One turn or mirror swaps these rows in pairs. Which row does each one swap with?
The rows were stretched afterwards, more along some directions than others.
dad: [ 9 10 -1 -4 -2  6 11 -2  5 -7 -1 10 -5  4  7 11]
goka: [  7   1   6  -4   4   6   3 -11  11  -8   0  14  -1  -1  -2   1]
Nuda: [-19  -9   7   5   0  -1  -7  10 -10  11  -4  -4   4   1  -4  -8]
degak: [ -7  -6   6   6   4  -2  -8   7  -7   3   4 -11   5  -6   0  -3]
lil: [  3 -12   1   8   9   3  13   9 -16  10  -4   6  -1   2  -1   9]
Geb: [ -8  -7 -10   3   7  14   2   1   0  -2   0  18   1  13 -14  -5]
volo: [ -4   7 -13 -13 -11  23   6  -5  18  -1  -6  14  -4   7 -12  -3]
buzok: [  5   5 -11  -8 -16 -12   2  -2   8  -6  -2  -6  -7  -9  10  -3]
gif: [ 13  -2   7  -5 -10 -14  -2   9 -17   8   4 -10   0 -11   6   6]
fofab: [-11  -6  -1  10  -1   2  -5   8  -2   3   2  -9  -2   1  -5  -6]
deme: [ -2  -6   2   6  -1  -6  -6   7  -4   3   4 -15   0 -10  -2  -5]
vomal: [  7  12   9   9   2   6  12  -3  13 -10   5  -5 -13  -8   6  -1]
tapur: [ -5   9   0   4  -8   5  -2 -12   1   5  -2   1  -2  -6  -9   2]
tidel: [  8  22   0  -6   4  13  17 -10  24 -24   8   0  -9  -9   3  -4]
Zove: [  0  14   8 -16  -6   3   5  -3   7 -11   2  -7 -10 -14   6  11]
rem: [-21  12   3  -2  -6  15  -4   0   6  -1  -2   5 -11  13  -6  -3]
Roz: [ 12  16   9   2  10  -4  11  -7   8 -15  14  -6  -1 -16   2   1]
tiz: [-14   5   8  17   9   4   4  -7   6   0  -3   6  -5   3  -3 -10]
gubab: [  2  -8  11   0  -8 -11  -7  11 -22  16  -2  -2   1   1   5   3]
lasa: [-18  -8   3   3  -1  -1 -10   9 -10  12  -3  -5   3   3   0  -9]
poge: [  8  11 -15 -11 -14  -3   5  -8  19 -14   2  -5  -9 -13   8  -6]
bov: [-4  9  6  4 -3  3  5 -3  6 -4 -8 17 -9 11 -3 -1]
Pive: [  9  11   2  -1  -1  -4  19   7   6 -14   2   3  -7 -14   6   1]
peris: [  0   3 -13 -11 -16  13   1  -2  17  -2  -5  13  -2  13  -9   0]
Buzo: [  8   9   9   1  -8 -10   7   8  -2 -17  10  -5   7 -10   2   4]
gavu: [ -3   0 -12 -11 -11  17  -3  -3  14  -3  -3  14  -1  12 -14   0]
Ludem: [-12   9  12  -7   1   0  -2  -8  -5  16  -5   8  -1  -4   0   6]
Tanop: [-13  -6  14   9   9   9  -2  -1 -12  12 -12  17  -2  15  -6  -3]
Fino: [  8  -9   7   1  -8 -13  -4  12 -20   9   2  -6  -2  -3   3   3]
potu: [ 2 10  5 -8  7 11  9 -6  0  3  1 11  0  1 -7 12]
lav: [  4   3  13   4   5  -7  -3   0 -11  -4   2 -11  -8 -20   9   7]
Reme: [  9  19   8  -7   1  15  12  -9  18 -18   6  15  -3   1  -8   0]
luni: [ -3   4 -15 -13 -13  20   1  -3  14  -1  -8  14  -6   9  -9  -6]
som: [-6  7  8  7  4 -4 10  8 -2 -9 -2 -2 -9 -6  3  1]
Vivu: [ -5  -7   1   8  -5  -5  -4   7  -7   2   7 -12   2  -7  -5  -5]
Deva: [ -4   3 -11 -10 -19  13  -1  -4  13  -3  -2  12  -3  11 -11  -1]
lokot: [  6   9 -15 -11 -16  -5   3  -7  17 -11   4  -5  -9  -7   7  -4]
Gera: [ -1   5 -14  -7 -12  21   1  -3  17  -4  -9  14  -6  11 -10  -1]

Swapped with bov: Roz
Swapped with gavu: fofab
Swapped with potu: som
Swapped with volo: Nuda

One turn or mirror swaps these rows in pairs. Which row does each one swap with?
The rows were stretched afterwards, more along some directions than others.
rok: [-11  -4  -7   0  -1  18  -6   3  31 -11   1  -4  -4  -2  -1 -26]
Ginol: [ -5   8 -12  16  -2   3   0  -1   9 -15  -8  11 -21  -9  -4   2]
liluz: [  8   5   5   8  10   0   8 -20  17 -15 -13  14   6  -7  -5 -15]
nupom: [-12  -9   3   5   1  11  11 -13  16 -25  -6   8   0 -11 -24 -27]
Fosi: [  4   2 -11  16  -1   9   0 -14  28 -16 -17   6   3  -4 -15 -19]
gilat: [  1   3  -6  -6   9   5  -1   3   7  -7  -3  10 -17  -6 -11  -4]
Gefo: [ -1  -5   1  -4   5  -1   4  -8  28 -10   8  -7   1  -9  -3  -9]
Ses: [ -3  10  -3   9   4  -9  -7  -4 -13  10  -8   8 -12  -1   1  19]
baru: [ -4  -2   7   0  -4  -4   3 -16  15 -20  -5  -1   5 -18   2 -10]
viv: [ 7  0  2 -1 -7 -7 -3 -8 15  3  2 -9 11  2  8 -3]
lipe: [  3  -4  -5   6  -1   7   2 -12  29  -9  -3   3   5   5 -11 -31]
toti: [-15   1   1  -1   4  -8   0 -10   1 -16   2  -2  -3 -15  -8   2]
Liva: [  2   5  -4   6   8   8   8 -17  32 -16   1   7   5  -1 -12 -15]
lolo: [ 1 -4 -4  0 -5 11 -2 17  7  6  1 -2 -8  7  3  0]
Zore: [ -5   5  -7   8   3   1  -2 -12  12  -7   2  -6  -8  -5  11 -13]
Sadev: [ -2   5   4   7   6   8   3 -13   8 -11 -14  15  -1 -14  -8 -20]
led: [  0   7  -7  12  -1  -7  -9   0   6   0 -11  -1  -9  -1  21   8]
duz: [  7  -1   0  -8   6   3   0   9  12  -3  -5  14  -7   2 -17  -4]
malib: [-16  15  -9  18  -6   4  -4 -11  15  -5   9  -1 -15   2  -5 -12]
kiv: [  0  13  -1   7 -11   1  -8  -4  13  -1   2  -7   4   1  22   7]
rufov: [ -4   4  -5   3  -8  19  -4   3  27  -7   1   3   1   8  -1 -20]
Kidu: [  0  -5  -4  -3 -10   5  -3  11   3   1   7  -9  -4   7  -3   0]
merif: [ -2 -12  -3   5   1   1   1   5   3  -7 -18  15 -10  -7 -28  -2]
Fone: [ 13  -4  11  -7  -9   1  -2   2  12  -4 -17  10  13   1  -7  -9]
surim: [  0   2   3  17  -6  -4  -6   4   3  -5 -19  16  -5   5  -9   1]
dem: [  3   2   8  -1 -19   6 -10  -5  21  -4 -17   1  12   0   7 -17]
gipu: [  9  -3   1 -10 -13   7  -9   3  26   4 -12  -8  12  -4   6  -9]
mepi: [  0   6   1   8  -6   1  -2   4 -18  -2  -7   8 -17  -5  -7  13]
tev: [ -5  -8  -7   4  -5   9   3   3  12  -7   4 -10  -2   2 -10  -7]
fogo: [ 10   0  -7  -1   1  15  -5   8  17  -1   0  16 -16   4 -18 -12]
sos: [-6  9 -6 -6 -8  3 -8  6 25  3 21 -8 -8  6 -2 -2]
gumu: [-15  -6   1  15  -2   2   0 -14  14 -13 -15   2  -2  -6 -11 -24]
Kelep: [ -7   0  -3  -4 -11   6  -4  16   0   4  -5   1 -15  -4   1  10]
kuris: [  0  -2  -1   3 -10   8  -7  11  -4  -6 -15   8 -11  -2  -2  -8]
deg: [ 10   0   3  -4  -4  -1  -2   8   5 -10  -9  11   5  -5 -16   7]
Zava: [ -5   0  -5   4  -4   1  -6 -11  23  -9  -6 -13  -1  -9  16 -18]
Zod: [  3  10   5  13   0  -5  -1  -7  -8  -3 -12  12  -9  -7   0   5]
Zudeb: [  1   6  -3   1  10  -2   5   1  -7  -5   6   1 -12  -7   3  15]
Rirus: [-12  -4   1   6  -1  18   7 -10  13 -23   6   5 -10 -14 -22 -30]
Zada: [-13   6  -3  13  -5   0  -6  -4   2  -4   3 -12  -2  -6  14  10]
doga: [ -2  -3  -1   6   9  -2   2 -11  11  -7 -14  10 -11 -19  -5  -7]
Meb: [ 0  5  6 -4 14 -1  1 -2 21  4  2  6 -3 -4  7 -3]

Swapped with gilat: mepi
Swapped with Kidu: Zore
Swapped with fogo: Ses
Swapped with duz: Zod

